In the rows, 128 means zero.
One turn moves each row of this set onto another row. After a few examples, where does it send each row asked below?
dar: 143, 136, 138, 132, 102, 131, 111, 114, 146, 133, 142, 131, 121, 119, 131, 124, 136, 149, 117, 121, 113, 141, 125, 144, 125, 150, 107, 99, 150, 117, 122, 141, 101, 123, 104, 149, 100, 129, 146, 93, 118, 130, 114, 126, 130, 137, 148, 106, 144, 144, 127, 107, 115, 93, 141, 128, 141, 113, 108, 116, 105
nupa: 127, 116, 128, 120, 136, 128, 143, 107, 145, 154, 157, 144, 88, 155, 137, 159, 140, 134, 146, 132, 118, 118, 132, 132, 123, 130, 123, 138, 121, 126, 127, 139, 126, 137, 117, 141, 110, 114, 149, 115, 133, 146, 103, 117, 118, 133, 143, 121, 101, 144, 127, 128, 112, 120, 135, 116, 101, 122, 143, 140, 122
sav: 149, 149, 144, 133, 100, 132, 117, 127, 144, 120, 133, 124, 117, 115, 123, 111, 133, 153, 132, 125, 99, 137, 108, 138, 132, 150, 115, 116, 160, 127, 126, 140, 111, 131, 110, 159, 102, 141, 145, 105, 105, 119, 136, 124, 122, 126, 143, 110, 140, 146, 116, 110, 125, 100, 155, 143, 154, 122, 118, 123, 114
Zofu: 128, 156, 131, 119, 106, 116, 137, 132, 142, 126, 127, 104, 130, 119, 139, 145, 108, 121, 143, 149, 164, 133, 127, 116, 131, 101, 135, 143, 121, 133, 124, 103, 133, 120, 113, 146, 109, 127, 115, 106, 137, 142, 121, 108, 116, 114, 112, 146, 127, 105, 135, 110, 136, 134, 159, 132, 135, 158, 122, 142, 125
kana: 150, 142, 130, 116, 107, 150, 120, 103, 133, 114, 108, 113, 135, 109, 123, 130, 143, 151, 121, 130, 113, 133, 131, 137, 130, 137, 137, 122, 167, 113, 132, 136, 121, 131, 101, 172, 94, 130, 144, 114, 120, 133, 128, 134, 111, 132, 129, 127, 140, 135, 106, 110, 121, 107, 151, 146, 140, 129, 138, 123, 91
nat: 128, 109, 102, 111, 114, 136, 140, 127, 138, 141, 100, 123, 124, 145, 129, 130, 142, 132, 111, 113, 100, 124, 137, 135, 113, 141, 120, 115, 141, 125, 141, 156, 105, 150, 146, 140, 132, 158, 136, 103, 113, 142, 134, 124, 123, 135, 152, 120, 119, 149, 139, 139, 151, 137, 125, 121, 121, 153, 120, 128, 111
vameb: 122, 147, 114, 106, 146, 128, 144, 118, 136, 145, 101, 152, 138, 135, 132, 149, 141, 121, 135, 118, 141, 122, 149, 136, 113, 147, 132, 93, 120, 109, 109, 117, 130, 136, 108, 117, 128, 124, 143, 121, 144, 118, 131, 134, 137, 129, 146, 124, 125, 127, 111, 119, 147, 125, 126, 120, 108, 128, 145, 131, 113
sem: 123, 139, 156, 126, 122, 120, 127, 124, 140, 109, 139, 123, 121, 133, 130, 125, 113, 123, 158, 150, 149, 122, 140, 100, 137, 125, 127, 137, 135, 126, 109, 105, 148, 113, 106, 146, 129, 131, 120, 123, 119, 128, 126, 117, 128, 104, 123, 153, 127, 119, 149, 136, 145, 152, 137, 119, 137, 140, 130, 156, 118
Koz: 137, 105, 109, 122, 129, 135, 141, 121, 144, 140, 116, 106, 118, 148, 115, 135, 133, 139, 101, 103, 112, 131, 147, 128, 125, 138, 132, 125, 146, 120, 133, 153, 105, 134, 144, 143, 110, 157, 128, 103, 112, 151, 129, 115, 112, 148, 142, 129, 127, 143, 146, 132, 151, 129, 129, 125, 116, 148, 127, 135, 118
Dima: 133, 131, 154, 140, 122, 130, 118, 130, 133, 127, 138, 139, 146, 120, 148, 121, 144, 151, 134, 147, 115, 132, 143, 130, 125, 144, 129, 119, 130, 130, 126, 121, 153, 113, 128, 164, 124, 139, 108, 116, 122, 124, 122, 114, 118, 146, 123, 139, 113, 151, 128, 111, 110, 140, 117, 126, 130, 104, 122, 91, 100
kodi: 110, 124, 119, 114, 126, 128, 131, 129, 128, 119, 91, 147, 147, 133, 141, 122, 117, 117, 133, 147, 131, 120, 134, 121, 134, 110, 131, 119, 135, 140, 165, 106, 139, 135, 130, 141, 121, 120, 140, 105, 130, 128, 128, 112, 130, 116, 116, 134, 131, 103, 128, 166, 113, 145, 157, 125, 129, 121, 108, 142, 133
Gize: 132, 124, 124, 120, 128, 119, 123, 148, 151, 117, 123, 149, 135, 144, 128, 125, 114, 122, 112, 123, 148, 138, 132, 121, 139, 105, 129, 138, 145, 136, 158, 122, 130, 137, 126, 139, 121, 133, 148, 117, 134, 124, 133, 103, 132, 110, 121, 135, 139, 101, 142, 157, 121, 136, 151, 104, 131, 111, 121, 147, 148
Biz: 146, 135, 134, 119, 99, 143, 118, 97, 136, 123, 115, 125, 136, 117, 121, 141, 136, 156, 101, 135, 121, 135, 144, 139, 116, 137, 132, 114, 148, 104, 117, 137, 117, 127, 99, 173, 105, 125, 142, 97, 125, 138, 120, 137, 126, 146, 127, 125, 143, 128, 114, 106, 120, 102, 137, 128, 134, 128, 123, 110, 90
Sopi: 131, 119, 132, 128, 110, 114, 129, 129, 123, 132, 117, 147, 138, 135, 121, 113, 158, 154, 117, 128, 129, 159, 118, 121, 129, 145, 128, 140, 128, 151, 127, 130, 120, 128, 110, 143, 109, 108, 118, 129, 124, 121, 122, 131, 138, 154, 133, 135, 96, 117, 132, 122, 140, 139, 163, 98, 109, 154, 122, 134, 97
tutom: 152, 132, 127, 137, 119, 153, 137, 116, 105, 145, 111, 134, 117, 109, 116, 121, 134, 143, 127, 115, 134, 97, 154, 110, 111, 127, 134, 98, 147, 142, 108, 146, 138, 134, 116, 133, 115, 115, 135, 115, 155, 144, 154, 123, 130, 133, 123, 128, 126, 126, 134, 118, 129, 105, 136, 139, 124, 122, 130, 130, 108
gipop: 120, 138, 119, 132, 149, 137, 153, 130, 146, 142, 131, 133, 127, 140, 108, 138, 136, 142, 140, 103, 133, 118, 153, 123, 133, 141, 126, 109, 124, 131, 91, 141, 134, 127, 108, 111, 95, 116, 137, 111, 118, 124, 117, 127, 130, 146, 147, 102, 112, 113, 109, 141, 137, 119, 138, 132, 103, 126, 126, 126, 116
tem: 126, 149, 154, 121, 119, 130, 125, 131, 147, 92, 126, 115, 128, 138, 120, 131, 113, 127, 132, 142, 132, 121, 143, 115, 132, 110, 120, 149, 145, 127, 151, 112, 126, 124, 126, 164, 108, 125, 131, 105, 131, 125, 134, 117, 94, 115, 127, 140, 129, 108, 131, 144, 140, 146, 173, 126, 135, 130, 111, 148, 134
boz: 122, 140, 142, 125, 117, 126, 108, 146, 159, 108, 134, 126, 125, 142, 121, 131, 114, 112, 134, 131, 132, 131, 117, 118, 135, 105, 111, 142, 143, 137, 160, 120, 110, 143, 121, 160, 115, 141, 140, 106, 142, 123, 144, 112, 107, 99, 127, 128, 137, 122, 140, 147, 132, 142, 160, 119, 138, 111, 110, 149, 136
Nide: 148, 145, 120, 127, 104, 132, 106, 102, 148, 140, 122, 121, 125, 125, 122, 118, 136, 143, 92, 134, 119, 141, 113, 127, 116, 151, 136, 107, 135, 136, 125, 140, 111, 142, 106, 154, 137, 134, 146, 85, 121, 141, 117, 136, 132, 150, 126, 102, 131, 117, 111, 102, 112, 101, 142, 126, 142, 123, 121, 117, 99
zopop: 123, 104, 120, 114, 135, 123, 118, 126, 123, 138, 110, 141, 141, 120, 118, 116, 153, 123, 124, 123, 125, 144, 106, 131, 142, 149, 117, 126, 131, 139, 156, 123, 126, 125, 107, 148, 115, 114, 131, 129, 124, 115, 96, 128, 141, 152, 141, 126, 103, 133, 127, 127, 133, 134, 150, 92, 114, 154, 109, 125, 104
sise: 118, 119, 136, 118, 126, 129, 114, 134, 154, 124, 146, 121, 116, 138, 121, 121, 111, 103, 156, 129, 156, 138, 118, 103, 147, 123, 128, 132, 143, 140, 139, 123, 143, 128, 103, 142, 125, 144, 134, 125, 130, 129, 118, 106, 128, 92, 130, 138, 131, 122, 159, 154, 127, 142, 129, 120, 136, 114, 141, 150, 111
supi: 105, 149, 118, 113, 94, 130, 128, 141, 144, 130, 116, 121, 128, 122, 140, 132, 101, 111, 161, 149, 140, 126, 98, 122, 123, 111, 126, 122, 107, 149, 140, 108, 140, 134, 118, 150, 123, 133, 131, 103, 124, 131, 120, 109, 129, 107, 120, 117, 119, 106, 123, 135, 133, 132, 150, 136, 137, 150, 100, 126, 121
Ditek: 119, 123, 125, 118, 131, 126, 143, 106, 144, 153, 142, 153, 86, 159, 144, 152, 137, 135, 138, 144, 111, 122, 118, 127, 108, 135, 133, 134, 106, 133, 128, 137, 134, 144, 122, 146, 131, 118, 153, 112, 131, 141, 118, 124, 125, 137, 142, 120, 95, 140, 118, 129, 113, 128, 139, 116, 101, 126, 141, 134, 122
funuz: 162, 134, 127, 124, 121, 154, 126, 128, 112, 148, 114, 136, 113, 107, 116, 111, 129, 133, 115, 110, 129, 92, 139, 116, 106, 130, 121, 100, 139, 136, 119, 150, 151, 138, 124, 136, 148, 125, 151, 117, 149, 132, 144, 124, 141, 128, 134, 115, 121, 128, 126, 121, 132, 101, 128, 123, 135, 128, 134, 125, 118
Kib: 116, 136, 107, 124, 137, 132, 146, 142, 145, 166, 115, 135, 128, 152, 108, 147, 128, 149, 113, 121, 123, 120, 128, 130, 126, 128, 115, 120, 114, 134, 100, 139, 126, 157, 110, 111, 126, 133, 134, 97, 138, 118, 124, 141, 153, 130, 133, 138, 119, 134, 125, 119, 130, 130, 136, 120, 119, 113, 150, 118, 120
gavek: 131, 123, 102, 105, 93, 121, 132, 144, 137, 143, 136, 130, 142, 119, 127, 145, 107, 119, 137, 105, 147, 116, 128, 119, 107, 152, 135, 115, 111, 146, 113, 129, 118, 132, 98, 148, 160, 148, 141, 105, 123, 130, 136, 110, 105, 128, 132, 122, 136, 139, 136, 124, 139, 120, 146, 90, 141, 109, 132, 126, 104
nid: 121, 118, 100, 112, 101, 131, 139, 120, 126, 137, 124, 126, 148, 113, 123, 149, 108, 123, 148, 113, 146, 109, 146, 113, 112, 154, 153, 109, 117, 145, 103, 117, 126, 120, 95, 155, 137, 131, 130, 99, 118, 141, 134, 111, 90, 146, 121, 122, 133, 126, 127, 128, 137, 126, 146, 113, 127, 117, 121, 123, 96
pupo: 149, 130, 134, 131, 132, 149, 134, 126, 112, 155, 121, 121, 105, 114, 105, 109, 117, 143, 124, 100, 125, 96, 134, 119, 115, 138, 125, 95, 146, 135, 118, 144, 143, 126, 128, 131, 121, 124, 140, 110, 150, 129, 140, 116, 131, 134, 132, 135, 128, 139, 142, 112, 127, 98, 133, 129, 134, 117, 140, 122, 132
Natu: 165, 147, 120, 134, 113, 132, 99, 110, 148, 131, 116, 118, 124, 113, 125, 119, 139, 134, 103, 138, 114, 138, 109, 122, 133, 136, 139, 124, 150, 132, 129, 139, 112, 154, 104, 164, 135, 143, 147, 105, 115, 140, 137, 136, 125, 135, 118, 110, 139, 132, 106, 95, 126, 111, 149, 142, 146, 124, 128, 132, 100
zafep: 158, 129, 145, 146, 127, 120, 100, 137, 147, 136, 161, 139, 142, 116, 149, 116, 152, 137, 122, 130, 134, 135, 146, 124, 133, 138, 119, 125, 132, 134, 123, 133, 144, 118, 124, 152, 134, 147, 119, 129, 127, 130, 122, 109, 119, 144, 130, 121, 114, 148, 129, 108, 113, 134, 119, 111, 131, 102, 121, 107, 103
Gug: 125, 116, 117, 114, 100, 126, 146, 139, 129, 141, 142, 110, 141, 120, 114, 149, 98, 136, 143, 106, 141, 106, 141, 119, 121, 155, 129, 127, 119, 140, 105, 125, 124, 110, 100, 147, 132, 139, 125, 95, 115, 129, 118, 108, 92, 142, 131, 138, 138, 144, 139, 122, 136, 123, 160, 101, 144, 116, 127, 120, 115
fusa: 127, 124, 130, 126, 137, 125, 141, 96, 140, 146, 143, 150, 94, 148, 144, 168, 143, 129, 140, 146, 115, 113, 138, 126, 114, 125, 138, 138, 114, 120, 115, 127, 129, 136, 121, 150, 124, 108, 148, 116, 129, 150, 115, 126, 122, 138, 132, 127, 99, 139, 117, 118, 125, 125, 136, 120, 97, 136, 132, 143, 118
sufof: 131, 141, 140, 129, 130, 112, 145, 138, 131, 112, 118, 136, 139, 139, 136, 117, 116, 135, 124, 139, 138, 120, 150, 117, 137, 115, 123, 136, 140, 131, 141, 106, 134, 116, 138, 131, 108, 114, 130, 105, 122, 129, 125, 107, 123, 121, 125, 150, 130, 103, 133, 145, 124, 142, 171, 110, 136, 132, 113, 154, 152
ganin: 118, 139, 123, 102, 105, 129, 128, 144, 158, 126, 138, 118, 121, 125, 132, 145, 94, 117, 151, 117, 161, 143, 108, 134, 131, 111, 129, 133, 129, 128, 150, 117, 134, 125, 114, 154, 99, 142, 137, 118, 139, 125, 121, 96, 121, 99, 130, 135, 134, 110, 142, 134, 132, 118, 144, 128, 132, 140, 131, 126, 128
voko: 102, 133, 138, 107, 115, 137, 128, 124, 138, 117, 116, 123, 127, 136, 128, 111, 110, 119, 162, 155, 134, 124, 114, 100, 129, 129, 133, 125, 125, 149, 134, 109, 160, 129, 110, 149, 141, 138, 128, 110, 123, 128, 119, 122, 128, 102, 123, 143, 113, 118, 138, 156, 127, 156, 139, 129, 138, 129, 137, 141, 108
vevi: 120, 96, 130, 132, 138, 112, 112, 128, 130, 136, 117, 152, 130, 134, 113, 131, 139, 139, 119, 116, 128, 160, 104, 135, 139, 144, 134, 127, 135, 131, 133, 114, 115, 131, 109, 160, 99, 117, 122, 136, 127, 115, 129, 126, 143, 155, 121, 151, 116, 127, 143, 114, 140, 130, 141, 99, 109, 138, 123, 129, 112
Ses: 139, 120, 132, 135, 121, 135, 111, 123, 144, 136, 140, 134, 146, 121, 143, 116, 153, 143, 127, 136, 134, 142, 137, 122, 127, 136, 139, 123, 133, 148, 139, 139, 153, 128, 122, 159, 129, 149, 119, 121, 138, 136, 122, 112, 115, 146, 120, 123, 107, 135, 123, 125, 95, 137, 113, 126, 122, 89, 133, 99, 85
sasor: 119, 148, 134, 114, 121, 132, 113, 122, 149, 106, 108, 119, 134, 134, 129, 122, 120, 107, 136, 148, 131, 123, 123, 112, 125, 116, 128, 132, 132, 143, 168, 104, 126, 142, 124, 160, 124, 132, 135, 98, 144, 132, 134, 123, 91, 112, 118, 127, 125, 110, 121, 149, 130, 150, 165, 131, 132, 122, 109, 152, 123
Siku: 138, 120, 108, 127, 120, 128, 144, 113, 132, 137, 100, 119, 127, 142, 135, 128, 146, 134, 114, 119, 110, 127, 156, 121, 116, 140, 135, 112, 138, 126, 119, 145, 100, 139, 146, 135, 125, 149, 125, 101, 111, 154, 142, 123, 115, 147, 141, 118, 117, 138, 134, 125, 158, 138, 135, 130, 112, 161, 111, 147, 111

gavek goes to nid
nupa goes to Ditek
And these:
Dima goes to zafep
Natu goes to kana
Nide goes to Biz
boz goes to sasor
gipop goes to Kib
nat goes to Siku
pupo goes to funuz
kodi goes to sufof
vevi goes to zopop
supi goes to Zofu
voko goes to sem

One turn moves each row of this set onto another row. After a few examples, where does it send each row asked below?
gigad: 153, 127, 120, 106, 144, 123, 123, 147, 118, 123, 146, 122, 109, 143, 135, 118, 101, 121
fibu: 158, 135, 144, 110, 132, 154, 103, 131, 135, 118, 118, 151, 155, 132, 102, 134, 124, 107
sis: 138, 132, 144, 140, 120, 156, 119, 121, 128, 111, 123, 157, 136, 138, 114, 106, 126, 152
nik: 143, 123, 119, 100, 136, 126, 125, 152, 117, 118, 148, 123, 108, 141, 134, 115, 104, 125
ruk: 152, 141, 145, 125, 122, 154, 109, 115, 142, 121, 120, 157, 142, 128, 106, 146, 146, 122
luker: 130, 114, 131, 105, 140, 128, 114, 140, 152, 146, 119, 131, 100, 158, 132, 139, 132, 100
loro: 128, 136, 127, 121, 125, 158, 104, 103, 120, 125, 149, 133, 146, 122, 128, 119, 135, 143
Zafup: 107, 136, 147, 151, 135, 133, 117, 118, 121, 132, 111, 125, 137, 140, 112, 143, 139, 130
Reriv: 159, 148, 136, 116, 136, 153, 107, 121, 138, 118, 119, 145, 158, 119, 115, 139, 135, 116
tazu: 133, 118, 134, 100, 138, 126, 116, 139, 152, 141, 118, 126, 97, 159, 137, 132, 134, 100
Vuzi: 122, 139, 118, 129, 122, 149, 115, 106, 106, 127, 146, 120, 137, 121, 109, 143, 135, 134
zop: 127, 144, 146, 126, 112, 159, 125, 116, 138, 118, 130, 163, 120, 140, 121, 97, 119, 132
gofi: 103, 122, 115, 113, 129, 161, 107, 106, 121, 125, 136, 115, 138, 126, 109, 127, 133, 115
Rolu: 141, 109, 134, 113, 145, 124, 116, 153, 138, 114, 113, 125, 109, 158, 130, 109, 113, 122
Pum: 149, 124, 123, 97, 128, 124, 130, 133, 141, 134, 143, 137, 94, 133, 140, 135, 117, 103
Duv: 125, 150, 151, 155, 145, 139, 128, 124, 134, 133, 106, 141, 139, 124, 114, 135, 141, 121
fid: 116, 157, 145, 149, 136, 124, 129, 117, 127, 125, 113, 130, 143, 126, 128, 139, 129, 116
latos: 112, 147, 151, 150, 130, 116, 125, 123, 120, 128, 130, 124, 139, 132, 116, 139, 114, 112
karu: 152, 126, 129, 92, 126, 121, 128, 135, 137, 128, 146, 143, 99, 130, 137, 135, 122, 105
nakel: 119, 135, 148, 141, 130, 148, 121, 113, 118, 125, 116, 144, 137, 127, 128, 100, 130, 147
Fud: 151, 120, 124, 97, 123, 126, 130, 130, 139, 138, 149, 145, 96, 132, 134, 135, 119, 104
poba: 116, 134, 114, 115, 130, 158, 108, 104, 121, 120, 132, 116, 146, 122, 125, 122, 138, 129
Mog: 146, 140, 133, 133, 132, 156, 112, 116, 141, 120, 134, 138, 154, 114, 113, 148, 145, 116
zol: 148, 122, 119, 108, 137, 124, 126, 145, 110, 129, 148, 124, 108, 141, 134, 118, 98, 124
vozo: 124, 150, 145, 134, 121, 152, 125, 114, 138, 117, 115, 156, 130, 134, 133, 94, 129, 137
Fer: 146, 105, 128, 116, 148, 127, 115, 151, 134, 118, 116, 124, 114, 163, 127, 115, 110, 119
Zinov: 145, 108, 131, 113, 150, 124, 112, 151, 135, 118, 116, 118, 111, 166, 130, 112, 113, 119
Rezu: 126, 119, 135, 108, 138, 123, 118, 143, 151, 137, 122, 126, 99, 151, 135, 141, 133, 101

Rezu goes to karu
ruk goes to Vuzi
Mog goes to loro
And these:
gofi goes to zop
poba goes to vozo

